Each path below is one point turned by a fixed rotation once a step. After each direction that follows a path, write how fast that rotation turns it, in degrees per step (0 if it stays still).
Each turn is a multiple of 5 degrees from 10 to 175, or 0.
Each row of a path follows its step; steps can be skipped.
path 1
step 0: [  5  -1   6   1 -15  20 -34  -3 -17  11 -19  16   6  -4   1  -8   2 -13
 -13   4   5 -15   3  -8 -14  -4 -19]
step 1: [ -5  15  -2   1  12  15  -1  19 -15  11   1  -9  -2 -18  12  13 -12  14
   9 -12  14 -14  -3  13 -19 -21  13]
step 2: [ 19   3   4 -16  -5  -6  17  -3  -8  -3 -13   2  19   3 -22   8  19  11
  29   0  15  -8  15  13  -3   1  -5]
step 3: [ 16  -4  18  -3 -15 -21  -6 -16   3  -9  -2  -3 -20  -1   9   1  14  -6
   7   7 -15   4 -17  17 -13 -30  -3]
step 4: [-11  10   7 -13  -6  30 -11   5  24  -7  15   7  -2   5 -21   5  10   3
   7  -1 -20  24  -1  -1  -5 -13  11]
step 5: [ 17   6   7  -4 -15   8 -17   5  27  25  -7   6  -1   9  -2   0  -5 -10
 -11  -2   8 -21  26 -10  -1  -5 -12]
step 6: [  6  24   8  24  11  17  10  19 -16  17   6   5  -3   0  19   2  -5  -5
  20   0   1  -6  -9  -7  -5 -17 -18]
step 7: [ 16   3  18  -6  -8   2 -10 -13 -24   9   2   6  27 -15 -23  15  -3   9
  20   0   8  -6  -9  -7   9   2  10]
step 8: [ 17   1  -4 -12   0 -21 -14  -8 -12  -3  -2 -22  -7   1 -10 -11  -5  16
  -2   5   6   7   3   4 -20 -36  -6]
Speeds:
[ 3  1  5  9 -3  6  0  1  9 -4  2  3 -6 10 -1 10 -1  0 -5  4  0 -1 -2 -7
  7  0 -1] => 55
[ -2   1   1   0  -2   1   1   1   1   3  -3  -1   2  -8  -2  -1  -4   7
  -3  -1  10  -1 -12 -10  -3   2 -10] => 55
[-8  6  5 -9  4  4  8 -2  2  1 -3  5  8 -2  4  3 -1  7 -1  7 -3  1  1 -2
  7 -3  6] => 140
path 2
step 0: [  2   1  -9   2  16   2  13  -3  -2  19  11  -2 -16 -25   0   2   3   5
  16  13  -6  -9   3 -34  -7  11   1]
step 1: [  6  22   1   0  18   5  12   1   4  16 -11  11  22   0   8  14   6 -19
  18   4   8  -7   0   5 -16  21  -6]
step 2: [ -4  -4   0  12   8  -4  38   2   6  10   9   1   8 -22   2  18   7  13
   4   2 -22  -6   4 -13  -1   6  12]
step 3: [  8  18   3   0  19   6  -1 -12  16  24   4  -9  -2 -10 -12  15  -7 -11
  18  10  17 -17   3 -13  -9  13  -4]
step 4: [  0  12   5  22   2   6  33  -2   8  -4  -5   1  31   1   5  20  12  -4
   0  -3  -7   4  -5 -11  -5  16  -9]
step 5: [ -4  -1   8   2  14  -6  17   0  15  27  14 -18  -4 -11 -19  28  -9   7
   6  -8   3  -8   8 -10   0  -5  12]
step 6: [  4  14   2  15  -2  13   3 -16  13  -2   0 -14  16   0  -6  13   6 -17
   7   3  13   6  -6 -33  -9  14 -14]
step 7: [ -1   1  12  10   8  -4  23   9   6  18   0  -5  25  11  -2  30   0  11
  -2 -23   3  12   9  -1  -1  -4   2]
step 8: [ -9  -7  -1   4  -8   5   3  -8   5  14  13 -22  -7 -15 -21  16   2 -11
   6  -2   6  10   2 -38 -10  -2   4]
Speeds:
[  1   1  -3  -4   1   2   0   2  -6   8   1  -8 -13   4 -12  -2  -1  -3
   2   4   0  -5  -4  -3  -6  -2  -2] => 140
path 3
step 0: [  4   8  -7  10  26  16 -12  14 -27  13  30   3   4 -16   8  -7   0  14
   9  -5  -2  -3  -9 -18   8   1  12]
step 1: [ -2 -21  -1  17  -5  18 -18  -7  16   0   1 -25 -12 -12  18  -1  -3  23
  14  -1   3  -9 -15  -7 -19  -7   8]
step 2: [-14 -10 -19 -25 -10  10  -3 -16  11  18  11 -10  -7   2 -17 -26 -14  10
   6   2  -3 -24   4   2  11   6   2]
step 3: [  8 -16 -18  -4   0  -6   9 -29  -8 -18 -14  -5 -10  22  10 -14  -1 -19
   2  11  10  -9   9  -9  -1 -25 -14]
step 4: [  1  -7  -2  -9  -3 -15  -2   1  -9   6  22  16  -7  26  -1   1   6 -15
  15  38  -3  19  -8  -7  16  11  -5]
step 5: [ 15   3   0  18  -6   9  15  10   4  22  13  21  12   5  22  16  -1  -5
  -3  13   6  -1 -15  -2  -1 -30  -7]
step 6: [ -8   6  -1 -13  -4  14 -17  17  -3   5  12  -3  27  15  35   0   2  10
   5  -8 -14  -3 -17  16  -6  11   5]
step 7: [-24  -5  -2   1   7  21   2  -6  -1   7 -22 -12  17 -11  17   5 -29  13
   1   0 -11   2  10 -17  15  -9   6]
step 8: [ -4  -2  11  -6  30  -4  -9 -38   8   2  13 -15  -5   3  11  -6   9  -2
   2  -9 -10 -14   1 -13  18  12  -1]
Speeds:
[-2  0 -6 -2 -6 -5  2  4 -2  4 10  1 -1 -3  2 -3 -6 -2 -4  2 -5  2  8  0
  1 11 11] => 160
[ -4  -3   6   0   1  -1  -7  -1  -2  -2  -2  -4   4  -7   0   3  -1   4
   2   2   2 -17   2  -8  -1   4   5] => 55
[ 7 -1  8 -1 -4 -6 -1 10  3 -9  5  6  3  3  0 -5 -2 -6 -3  6  6 -2 -1 -2
  7 -4 -1] => 60
[ 3 -2 -2 -7 -7 -4  2 -6 -9 -1  2  2  1  4 -5 13 -5 -1  1  6  2 -3 -4  7
 -4 -4  2] => 45
[  6   6   1  -1   5   0  -4   4   1   3  -1  -9  -3   8  -1   1 -13   5
  -9   0  -1   0  -7  -4  -3   1   2] => 60
